In the data rows, zero lies at 4.5, halfway between 4 and 5.
Some points, each followed by its number:
[6 4 5 6 5 4 4 3 5 4 6 4 5 5 6 6 3 6 3 5 4 4 4 6 4 5 9 5 7 4 2 4 3 4 1 7 4
 3 4 4 4 5 6 6 3 3 7 7 6 3 2 3 6 5 5 5 4 5 5 5 4 8 1 3] 0
[4 4 2 4 3 6 4 4 3 5 7 4 5 4 5 4 6 2 6 4 4 5 5 0 6 3 5 3 5 5 5 5 6 3 6 4 4
 6 7 6 5 4 6 4 6 6 2 4 5 4 5 6 7 5 7 5 5 5 3 6 6 3 7 7] 1
[4 5 4 3 9 7 3 0 5 3 3 4 2 6 6 5 0 5 6 4 4 5 2 4 0 5 6 6 8 6 5 4 6 8 5 2 4
 4 2 3 9 3 6 6 8 6 7 6 0 2 5 7 2 6 4 7 3 5 5 2 5 2 5 5] 2
[3 3 6 4 4 5 7 0 4 4 3 5 4 5 5 3 6 4 4 4 7 4 5 4 2 3 6 4 6 5 4 6 6 6 5 2 2
 4 4 4 4 4 4 4 4 4 5 5 5 3 5 8 5 8 8 5 5 5 0 5 6 5 6 6] 3
[6 5 4 6 5 5 5 5 7 3 4 4 3 6 4 6 4 6 6 6 5 4 2 6 2 6 4 6 7 4 3 2 4 5 4 3 6
 3 2 2 1 5 7 4 6 1 9 6 2 4 3 4 2 5 3 5 4 6 5 2 5 4 3 2] 4
[7 3 6 6 7 2 0 6 2 2 2 6 3 5 6 6 4 5 4 6 5 4 3 7 3 4 4 5 6 3 4 3 3 5 4 6 5
 4 5 4 3 6 5 8 2 4 4 5 5 4 4 3 5 5 2 5 4 4 6 1 2 5 2 4] 5
[4 4 6 3 5 6 3 6 4 5 6 4 4 5 7 5 4 4 2 1 6 6 4 4 4 1 5 4 4 3 4 4 4 4 5 4 5
 4 4 5 4 5 3 5 7 4 4 5 5 3 4 6 5 5 4 4 7 5 3 5 6 3 6 5] 6
[4 8 5 5 6 5 7 5 8 3 1 5 1 6 5 6 3 6 4 5 4 1 3 7 2 5 4 6 7 2 5 2 5 5 1 4 5
 1 3 3 0 5 6 6 3 2 6 6 2 3 3 1 4 6 2 6 5 5 8 1 4 3 4 4] 7
[2 5 3 1 1 6 4 4 0 7 9 0 6 5 2 2 3 0 0 2 3 7 8 0 9 2 6 1 3 0 3 7 0 3 6 4 3
 6 6 4 9 2 0 8 7 6 0 4 9 4 7 6 7 5 9 2 5 3 0 6 5 4 9 8] 8
[5 5 6 3 4 4 3 4 5 3 7 5 3 7 5 6 2 4 3 4 4 4 4 5 4 5 3 4 4 3 4 4 5 2 3 4 3
 3 6 5 3 6 6 5 5 2 4 4 6 3 0 5 5 6 4 6 6 5 4 4 5 4 4 6] 9
[7 3 5 6 6 5 4 6 4 6 2 4 4 3 4 3 7 3 4 5 4 5 5 4 4 5 4 4 7 4 5 5 3 6 4 6 4
 4 6 4 4 5 8 4 3 4 5 2 3 7 4 1 5 4 4 5 5 3 5 5 5 6 1 4] 10
[5 5 4 6 5 2 6 5 4 2 6 5 6 2 5 5 7 4 5 5 4 4 6 8 7 6 5 4 3 5 2 5 4 4 3 6 7
 3 5 5 3 5 3 3 3 5 3 5 5 7 5 4 5 4 5 0 4 4 5 5 3 7 8 3] 11
[6 2 6 2 6 4 5 1 6 3 3 7 4 4 5 5 6 7 4 5 5 4 3 5 3 0 4 5 6 6 5 6 5 5 5 4 5
 3 4 5 3 6 6 4 3 4 5 3 4 5 5 4 6 5 3 6 5 4 8 3 5 6 3 3] 12
[8 5 5 6 8 3 4 7 7 5 4 5 4 4 4 6 4 7 3 7 6 4 8 9 3 7 6 5 3 4 5 4 5 2 0 7 8
 3 3 4 1 9 6 4 4 4 7 5 4 5 3 2 1 4 1 4 7 5 9 0 4 4 2 1] 13
[4 5 3 4 4 3 5 5 5 4 5 5 3 5 6 5 2 5 3 5 4 6 3 4 5 6 4 2 4 4 4 3 3 4 3 4 5
 4 1 4 5 3 4 3 7 4 7 3 5 4 4 4 2 2 5 7 4 4 2 2 5 4 3 2] 14
[6 4 6 6 7 5 4 4 6 4 0 6 2 5 2 6 5 8 7 3 5 4 4 9 3 4 5 8 7 6 5 4 6 8 3 3 4
 3 5 6 1 5 8 4 3 2 9 3 0 4 4 4 4 5 5 4 4 6 7 2 3 6 2 4] 15
New points follow, each followed by the numbers of its two nearest points above, looking only along the 3 directions in which the numbered points spread most, nearest first.
[5 5 4 5 6 4 4 7 5 5 4 8 7 3 2 6 6 4 5 6 4 4 7 2 7 1 3 3 5 5 7 1 2 5 5 4 4
 5 6 6 8 2 2 2 4 7 4 5 6 7 4 6 4 4 7 1 1 1 6 6 5 8 7 6] 1 11
[4 4 3 5 6 8 5 5 7 4 3 5 3 3 1 3 4 3 6 6 4 3 4 8 2 4 5 4 4 5 5 4 4 8 4 0 4
 4 5 6 6 5 6 4 3 6 5 2 4 7 3 4 3 3 4 4 4 4 5 5 6 5 3 3] 12 10
[5 4 4 5 6 3 7 6 6 4 1 5 4 4 4 5 6 5 5 6 7 3 4 8 5 6 3 5 5 4 6 4 6 5 5 6 5
 6 4 5 1 7 6 3 3 3 8 6 2 5 3 5 5 2 3 4 5 4 6 5 3 6 2 4] 5 10
[4 5 4 4 5 3 4 5 3 3 3 6 4 4 5 0 4 4 5 5 4 5 5 6 5 5 5 3 2 4 4 4 6 5 4 4 4
 6 6 5 3 5 6 5 3 7 5 3 7 6 5 4 4 1 7 3 3 4 4 6 4 4 5 4] 10 11
[5 5 5 6 6 3 5 4 5 3 4 6 7 5 4 4 6 6 6 4 5 6 5 7 7 4 5 5 6 5 4 4 7 6 3 4 5
 4 5 4 4 7 4 1 1 6 4 4 6 5 3 3 3 3 9 4 2 4 6 5 4 7 4 3] 10 12
[5 3 7 4 5 7 4 4 1 4 6 4 3 7 7 5 3 0 3 5 6 4 6 4 3 4 6 5 3 5 4 4 7 4 4 5 4
 6 5 5 6 4 3 4 5 5 4 2 6 4 6 3 5 5 4 6 5 4 4 5 7 4 5 6] 6 9
[9 5 3 2 5 4 4 5 5 4 6 4 5 5 3 7 5 6 5 3 5 5 4 8 2 6 6 3 5 4 1 4 4 2 3 7 5
 8 6 6 3 6 4 7 3 5 4 5 4 6 4 5 6 4 4 5 6 4 6 5 2 5 2 3] 0 5
[5 4 5 7 3 4 6 3 6 7 3 6 4 3 4 5 7 6 6 4 9 3 4 5 4 3 3 4 6 5 5 3 4 6 5 5 6
 4 4 5 4 5 5 3 2 4 5 6 7 5 4 5 4 4 5 5 5 6 6 4 6 6 2 6] 10 12
[5 6 5 4 4 3 5 8 5 4 2 6 4 6 4 3 8 5 5 4 2 5 5 4 7 4 5 6 3 5 5 3 4 5 3 2 3
 6 3 5 4 3 6 3 3 4 3 3 6 5 5 5 5 5 5 1 3 3 6 5 0 6 4 6] 10 11
[6 4 1 6 4 3 5 6 5 2 4 5 7 4 4 4 7 4 4 5 3 5 3 4 7 4 2 5 5 8 5 3 4 6 6 4 3
 6 7 4 6 2 4 4 3 5 2 3 0 4 5 5 5 3 4 2 3 3 5 8 4 1 5 6] 10 1
[2 4 5 4 5 1 6 2 5 5 5 7 4 0 5 8 5 4 3 5 4 4 5 4 6 4 2 6 4 6 6 5 5 5 4 5 4
 7 7 5 5 4 4 6 5 4 4 4 4 5 2 7 5 5 5 5 3 5 5 4 4 6 5 5] 10 6
[4 3 4 2 5 6 6 6 5 5 5 4 3 5 6 5 4 5 5 5 6 6 2 4 6 6 5 5 6 4 7 4 3 4 1 9 5
 5 5 5 4 6 5 7 5 7 5 1 5 4 6 5 4 4 3 6 5 7 4 5 5 4 3 3] 9 0
[4 4 6 6 9 3 7 4 9 5 0 6 9 6 3 6 7 5 6 7 5 3 3 7 3 4 4 8 6 5 8 6 7 9 4 4 4
 3 4 4 3 5 9 2 3 4 9 4 3 4 3 4 2 3 2 4 3 5 7 2 5 5 5 5] 15 12
[5 5 4 5 5 5 4 6 6 5 3 5 5 2 3 3 5 5 5 4 0 3 8 6 5 3 3 5 6 7 4 3 5 7 8 4 5
 4 3 5 5 4 5 2 4 5 5 5 6 6 5 6 6 6 6 0 2 5 5 4 4 7 8 5] 10 12
[4 5 4 6 5 3 5 4 3 6 4 4 6 3 2 5 6 3 6 1 4 4 3 7 9 1 5 7 4 8 6 4 5 7 5 5 5
 6 6 6 7 5 5 0 1 6 5 5 6 5 3 4 5 6 4 5 4 6 6 5 3 7 5 7] 10 12
[5 5 4 4 5 4 5 6 7 4 2 5 5 5 4 5 4 8 5 5 5 4 3 7 5 4 4 5 5 5 4 4 5 5 4 6 6
 4 4 6 4 6 7 4 4 3 6 7 4 5 4 3 3 5 3 4 4 5 8 3 4 4 3 2] 5 0
[5 7 4 5 4 3 5 5 5 5 2 3 3 6 3 5 5 5 5 5 5 4 3 5 4 6 7 5 5 7 4 4 5 5 3 4 5
 2 7 5 5 5 3 6 4 7 4 6 5 0 5 6 3 2 3 3 4 4 6 5 5 2 4 4] 9 0
[7 4 7 5 5 6 5 4 5 5 3 7 2 4 4 5 3 5 5 6 4 4 5 6 3 7 0 7 6 4 3 5 6 5 4 5 5
 6 3 6 4 5 6 5 6 3 4 8 4 6 6 3 4 3 4 5 6 5 5 2 9 4 5 4] 0 5
[3 5 4 4 4 5 7 4 4 7 3 7 8 7 2 5 6 3 6 5 4 4 7 0 5 3 4 6 5 5 5 5 9 7 6 4 5
 3 6 3 4 4 5 4 5 7 7 1 6 4 5 7 5 5 4 3 4 8 5 5 4 4 1 5] 3 12
